In the rows, zero is written as 128.
The same turns and mirrors carry the whole set onto itself, and each row onto the other rows of its family. Which rows share a family with each named row? Give them in list order.
These 16 rows form 4 families of 4 rows each.
Z854: [100 122 172 122 123 105 106 112 132 114 125 174 137 107 130 157 103 158
 100 147 110 142 101 163 118 136]
Z441: [116  98 166 114 125 130 108  87 168  97 136 125 122 147 105 161 123 129
 139 127 112 137 100 137 138 128]
Z898: [ 95 122 167 118 127 110 119 127 137 116 118 170 136  99 143 148 103 161
 110 139 127 138  86 164 113 132]
Z454: [104 103 159 122 177 144 146 135 114 145 131 167 146 122 125 147 143 136
 111 155 127 123 100 142 103 131]
Z256: [113 101 165 114 124 124 116 104 175  87 138 133 117 147 130 165 119 132
 142 135 113 129  97 132 146 121]
Z664: [120  96 168 124 171 140 149 140 120 151 145 161 146 115 121 155 146 126
 119 152 114 125 103 140  92 122]
Z758: [115  91 171 118 121 123 116 100 175  93 150 126 118 146 127 154 127 129
 132 138 105 138 112 121 143 128]
Z762: [130  72 158  84 136 127 114 116 157 141 165 120 141 144 142 147 122 121
 106 127  97 123 114 124  87 133]
Z518: [102 103 170 127 170 140 147 136 112 146 137 160 149 109 119 147 137 134
 108 155 121 116 103 140 102 112]
Z151: [115  92 160 104 118 131 113 103 168  91 138 121 120 145 117 156 120 125
 140 134 104 134  98 126 140 124]
Z340: [ 86 123 162 126 121 102 116 118 143 101 112 167 134 113 146 145 102 153
 108 141 122 135  99 150 111 130]
Z897: [127  81 158  84 154 133 115 117 151 149 162 122 139 136 131 141 132 128
 100 120  95 126 110 116  85 147]
Z861: [107 100 169 123 164 128 154 133 108 151 133 166 148 124 115 156 145 132
 106 146 118 112 115 134 105 114]
Z946: [ 96 129 170 115 124 109 110 115 135 102 119 165 125 103 138 148 102 157
 111 148 115 143  93 156 117 126]
Z920: [115  79 147  84 147 135 117 124 150 153 162 114 142 139 136 156 130 122
 103 128  97 118 117 121  88 135]
Z17: [114  79 149  75 145 124 117 111 147 152 153 113 133 147 133 156 130 126
 104 120 109 122 122 129  87 137]

Same family as Z518: Z151, Z946, Z920
Same family as Z17: Z854, Z441, Z861
Same family as Z762: Z898, Z256, Z664

The same turns and mirrors carry the whole set onto itself, and each row onto the other rows of its family. Which rows share a family with each named row? Give them in list order.
These 40 rows form 5 families of 8 rows each.
Z209: [146 135 125 139 150 118 157 136 102 146 160 110]
Z215: [133 135 137 121 175 130 137 160 114 130 120 138]
Z25: [136 125 118 115 150 129 131 121  80 125 123 127]
Z16: [129 139 127 127 148 123 128 152 107 118 151 156]
Z904: [145 113 137 108 121 135 143 130 116 131 109  99]
Z402: [131 124 145 115 120 135 147 150 148 136 157 118]
Z965: [105 136 118 125 181 123 127 130 106 140 154 134]
Z713: [133 139 131 109 152 125 132 114 104 132  94 131]
Z744: [138 112 135 103 122 141 148 118 115 142 132  90]
Z586: [143 145 130 129 162 115 141 126 105 140 104 128]
Z712: [115 121 139 108 127 131 139 117 154 150 123  96]
Z183: [133 113 138 116 159 144 138 174 111 125 139 123]
Z491: [117 114 138  87 120 148 128 125 125 122 147 130]
Z648: [100 109 141  96 152 151 127 140 141 137 134 110]
Z510: [131 127 117 111 149 132 136 110  79 133 148 122]
Z803: [119 127 120 118 159 126 137 100 104 152 123  97]
Z733: [135 152 131 128 168 116 135 139 109 134 119 148]
Z895: [133 126 147 100 144 139 138 140 135 132  96 117]
Z728: [117 114 152 117 145 138 105 118 137 148 153  93]
Z295: [134 140 141 108 134 125 135 118 131 132  94 128]
Z930: [119 126 149 122 136 128 104 105 137 150 151  99]
Z213: [122 131 148 102 148 141 128 153 141 125 110 140]
Z116: [117 124 140 123 149 129 100  98 116 149 149 100]
Z956: [119 125 152 135 156 130 108 136 137 151 167 105]
Z65: [115 126 146 132 167 131 104 130 118 149 168 107]
Z364: [140 139 125 120 113 116 133 107 113 129 121 133]
Z815: [125 138 128 124 148 126 135 143 113 129 176 149]
Z990: [123 126 140 134 156 122 110 106 117 155 154  97]
Z796: [102 132 139 116 150 131 129 149 155 138 152 135]
Z198: [121 151 118 140 157 106 142 110 118 152 143 123]
Z195: [123 114 138  92 124 145 123 137 121 114 125 136]
Z588: [110 121 153 120 149 137 100 127 140 143 162 109]
Z969: [115 129 133 134 175 129 144 158 133 149 154 111]
Z903: [126 111 138 110 156 149 142 163 111 131 161 118]
Z506: [152 138 126 143 146 113 150 142 100 140 136 119]
Z988: [105 131 125 100 134 129 124  92 127 141 124 120]
Z793: [137 126 146 120 120 130 140 161 147 127 137 129]
Z514: [135 138 127 116 115 119 141  97 117 138 143 124]
Z428: [132 137 147 120 159 129 139 165 140 132 118 137]
Z538: [117 134 142 138 159 119 104 114 119 151 166 114]

Same family as Z988: Z965, Z712, Z648, Z803, Z796, Z198, Z969
Same family as Z956: Z728, Z930, Z116, Z65, Z990, Z588, Z538
Same family as Z25: Z16, Z904, Z183, Z364, Z195, Z506, Z793

The same turns and mirrors carry the whole set onto itself, and each row onto the other rows of its family. Which rows share a family with each named row? Give them in list order.
These 32 rows form 4 families of 8 rows each.
Z134: [159 132 126 147 114 144 155 112 113 128 138 121  95  98  95 125]
Z757: [155 113 133 151 108 141 155 114 111 126 168 119  96 110 128  98]
Z502: [124 117 108 143 141  99 126 144 165 108 153 121  74 106 124 111]
Z902: [106 130  97 154 136  93 122 122 147 109 126 117  99 127 113 114]
Z437: [105 104  98 145 142 106 135 144 149 125 137 128 106 119 100  96]
Z644: [120 115 113 160 126  87 136 136 149 141 135 130  96 120 145 125]
Z91: [155 136 131 159 100 145 153 120 109 113 150 115  88 111 120 115]
Z905: [148 136 122 129 124 145 148 118 130 100 127  97 131  93 107 132]
Z353: [134 109 102 156 145  99 121 131 164 122 142 115  82  96 114 113]
Z90: [127 115 108 168 149  92 120 124 152 124 126 120  89 121 128 122]
Z155: [124 100 101 146 135 102 123 147 173 114 136 120  91 105 126 122]
Z227: [124 107 121 139 118  90 139 131 164 111 128 103  87 118 152 123]
Z725: [145 143 117 140 104 139 150 132 117 106 152 102 125  94 139  98]
Z646: [ 89 107 110 145 108 107 150 129 149 116 125 116 113 131 141 113]
Z118: [154 114 119 132 103 147 154 127 113 125 163 127 109 114 118  93]
Z936: [109  97 115 134 120 100 144 129 166 118 128 124  83 117 142 123]
Z866: [126 103 124 153 108  95 137 135 165 120 135 126  86 108 148 128]
Z798: [156 140 107 140 122 149 157 115 115 126 125 104 120 101 111 127]
Z312: [149 145 121 126 117 145 149 130 121  92 145 110 109  92 127  94]
Z478: [166 115 128 140 107 141 143 120 112 116 163 104 111 102 122  95]
Z772: [146 124 140 123 128 152 161 118 121 105 137 106 122 100 113 130]
Z829: [ 97 112  87 149 144 109 137 125 148 118 133 107 109 119 107  98]
Z675: [153 110 138 133 123 145 158 107 113 121 158  99 104 110 103 115]
Z810: [ 98 131 101 148 112  88 137 133 146 126 133 127 108 128 129 118]
Z189: [152 143 112 153 108 151 156 123 109 111 137  98 114 114 136 118]
Z703: [107 102  94 154 136  99 130 145 156 117 135 104 102 110 112  96]
Z814: [155 106 138 142 128 147 153 100 125 121 142 114 103 109  96 132]
Z787: [162  99 137 139 117 143 161 117 120 131 144 101 112 119 106 128]
Z22: [158 130 130 130 111 149 146 132 119 101 142 113 128  92 131 109]
Z123: [ 92  98 108 142 122  97 148 130 150 121 127 109  97 122 129  97]
Z110: [106  93 111 142 117  98 146 131 149 127 112 109 118 131 129 108]
Z157: [155 129 139 133 132 140 156 122 128  99 127  84 113  97 116 128]

Same family as Z644: Z134, Z902, Z91, Z90, Z798, Z810, Z189
Same family as Z866: Z757, Z905, Z353, Z725, Z646, Z829, Z814
Same family as Z157: Z502, Z437, Z227, Z118, Z312, Z787, Z110

The same turns and mirrors carry the whole set onto itself, and each row onto the other rows of its family. Which rows share a family with each named row? Give them in list order.
These 28 rows form 7 families of 4 rows each.
Z751: [109 150 136 151 111 125 134 146  98]
Z228: [ 72 122 123 119 114 130 110 120 124]
Z207: [ 83 119 164 152 120 156 136 106 122]
Z565: [112 143 169 101 111 126 128 103  98]
Z708: [ 82 131 119 119 114 120 112 122 133]
Z423: [ 94 124 164 152 125 159 142 107 118]
Z811: [ 92 126 165 152 123 156 148 110 127]
Z93: [120 147 168 106 108 139 118 109 104]
Z284: [122 145 129 150 102 122 137 137 103]
Z356: [120 135 121 150 101 131 143 137 103]
Z408: [ 80 117 124 114 106 125 109 123 116]
Z122: [117 142 124 152 105 120 137 135 119]
Z229: [124 143 168 105 117 125 130 108 101]
Z43: [ 87 125 162 149 118 160 145 104 116]
Z477: [116 133 167 106 120 129 134  98  95]
Z681: [124 138 126 145  99 120 137 131  98]
Z311: [115 140 172 106 118 124 121 103 103]
Z290: [ 92 114 165 149 118 151 143  99 110]
Z516: [ 93 127 164 149 112 166 129 109 119]
Z911: [ 70 132 130 118 118 126 106 132 115]
Z970: [114 143 174 104 118 121 131 108 112]
Z44: [ 84 119 165 149 125 148 136 102 129]
Z673: [ 76 127 123 114 108 120 106 119 120]
Z422: [ 80 125 126 118 115 123 103 125 125]
Z790: [114 144 122 153 104 129 141 136 105]
Z710: [121 141 126 151 110 127 137 141 110]
Z837: [ 75 117 119 122 112 133 113 116 121]
Z982: [126 147 167 112 123 122 136 108 105]

Same family as Z681: Z44, Z837, Z982
Same family as Z93: Z751, Z516, Z911
Same family as Z408: Z811, Z356, Z970
Same family as Z311: Z423, Z673, Z790

The same turns and mirrors carry the whole set onto itself, and each row onto the other rows of its family. Which rows share a family with each named row? Give them in list order.
These 32 rows form 4 families of 8 rows each.
Z305: [118 119 121 129 160 136 130 131 120  93 125 126]
Z825: [125 120 113 126 157 131 141 148 107 107 119 109]
Z42: [130 113 128 108 154 119 114 117 103 104 132 141]
Z85: [118 147  96 116 101 126 158 128 145 120 121 115]
Z287: [125 124 108  87 101 118 126  98 139 132 115 135]
Z799: [145 118 103 130 146 132 137 151 105  92 124 117]
Z653: [140 111 106 118 140 113 127 153  87 106 121 120]
Z196: [113 134 104  87 105 112 131  94 138 114 129 140]
Z226: [106 139 112  79 103 109 138 110 135 105 104 138]
Z507: [155 104 109 121 132 123 113 142  95 112 115 136]
Z172: [137 112 107 144 136 124 126 150 109 101 113 114]
Z355: [126 132 120 124 153 123 112 129 104 107 121 155]
Z170: [109 144 110 102 109 128 144 106 151 123 119 141]
Z3: [123 135 105  91  90 110 134 110 128 123 122 153]
Z86: [140 118  89  94  83 113 132 122 125 121 108 133]
Z639: [148 138 104 131 150 129 132 147  98 114 128 124]
Z197: [153 108 109 110 138 117 123 139  88 106 132 132]
Z804: [121 120 128 139 156 131 122 124 121 110 122 116]
Z621: [144 134 113 124 143 108 115 139  89 113 130 140]
Z56: [132 135  80 109  95 124 156 129 139 104 121 118]
Z26: [130 138 114 130 162 142 129 139 116 109 121 141]
Z109: [108 134 109 111 108 120 141 103 154 120 116 111]
Z135: [127 137 104  82  93  95 143 121 121 111 115 122]
Z764: [129 143  97  87 102 112 159 129 132 113 110 106]
Z223: [132 141  91 107  84 107 146 131 123 120 124 128]
Z415: [122 129  87 120  88 116 143 130 141 110 108 109]
Z241: [115 115 126 113 166 135 124 128 113 112 118 132]
Z522: [140 110 128 113 148 127 111 115 109 124 122 138]
Z323: [113 142 104  88 113 129 154 120 146 107 103 120]
Z937: [139 128  89  89  89 109 139 116 122 117 128 136]
Z529: [106 140  97 108 111 125 147 110 152 104 121 124]
Z206: [129 110 121 103 146 115 114 134  90 111 119 146]

Same family as Z529: Z305, Z42, Z799, Z196, Z197, Z56, Z937
Same family as Z522: Z287, Z507, Z172, Z86, Z804, Z109, Z415

The same turns and mirrors carry the whole set onto itself, and each row onto the other rows of its family. Which rows share a family with each named row? Give them in list order.
These 40 rows form 5 families of 8 rows each.
Z852: [131  92 103 112 124 105 102  99 100 137 148 140 138 113]
Z414: [134  99 130 115 176 108 115 120 115 126 141 130 135 157]
Z827: [159  82  94 113 149 139 114 125 120 108 128  89 151 145]
Z670: [148  94 113 115 130 134 109 111  71 151  92 119 140 161]
Z87: [137 102 145  94 178 109 124 107 105 117 111 121 144 142]
Z628: [156  87  83 126 143 148 110  84 100 111 122 134 149 121]
Z736: [142  91 103  97 151 128  91 110 101 127  93  76 147 137]
Z127: [148 124 118  84 135 124  93 108  72 149 113 129 151 146]
Z845: [152  91 109  98 140 145  95  93  70 152  97 111 141 144]
Z461: [116  95 105 125 124 106 105 103 114 129 142 141 142 128]
Z566: [145  82  91 106 143 155 110 132 113 101 135 113 152 130]
Z147: [145 108 130 116 127 139 104 108  76 146  87 130 146 139]
Z743: [150 103 109 116 126 137  99  98  67 144  93 123 146 152]
Z462: [111  81 108 102 145 110  89  93 105 131 142 136 139 121]
Z393: [157  80  97 121 153 141  96 134 112 107 110  97 149 148]
Z749: [146 109 142 100 168 108 136  99 100 114 113 131 144 139]
Z193: [135 116 127  88 146 124 113 115  74 136 104 147 143 122]
Z554: [140 111 145  94 172 112 123  98 118 132 127 117 146 131]
Z108: [120  96 130 130 165 114 126 115 116 136 140 118 129 142]
Z412: [138 128 123  97 145 125 101 125  62 131 118 132 146 141]
Z434: [156  99  95 136 133 132 108  86  99 112 133 117 143 106]
Z126: [125 117 130  83 138 133 105 117  77 124 128 143 160 142]
Z634: [155  94  89 134 126 139  96  90  97 113 144 118 155 134]
Z786: [131 124 121  98 135 116  98 113  67 137 111 142 147 138]
Z465: [159  85 112  97 142 138 104 110 118 119  94  85 151 130]
Z857: [123  79 119 117 164 133 122 105 118 140 153 125 137 149]
Z577: [128  86 104  89 148 131  95 103 108 124  80 101 157 144]
Z350: [134  98 104 116 130 157 111  99  89 152  95 116 148 157]
Z578: [147  75 115 107 161 141  92 109  92 123  87  94 144 149]
Z619: [152  91 105  96 163 134 102 111 106 120  88  83 147 143]
Z776: [137 116 135  93 175 129 118  84  97 112 111 131 154 145]
Z718: [120 102 117 108 155 110 127 111 134 136 146 117 145 137]
Z61: [144  96  90 117 137 109  86  97 103 134 156 130 144 120]
Z918: [156  90  91 134 123 138 102  87  92 126 137 122 141 114]
Z405: [157  79 110 119 136 150 109 109 114  99 131  93 157 136]
Z403: [150  83 102 143 124 126 103  96 105 120 130 138 135 114]
Z881: [136 114 123  87 181 112 121 114  99 121 111 136 142 143]
Z357: [125  94 134 118 166 115 124 119 124 122 146 114 137 142]
Z916: [133  84 103 109 127  95 102  90 109 135 146 124 139 119]
Z373: [165  81  92 105 140 135 108 128 103 101 130  96 153 142]

Same family as Z736: Z670, Z749, Z108, Z412, Z434, Z916, Z373
Same family as Z403: Z414, Z127, Z147, Z393, Z554, Z465, Z61
Same family as Z126: Z628, Z566, Z462, Z857, Z577, Z350, Z776

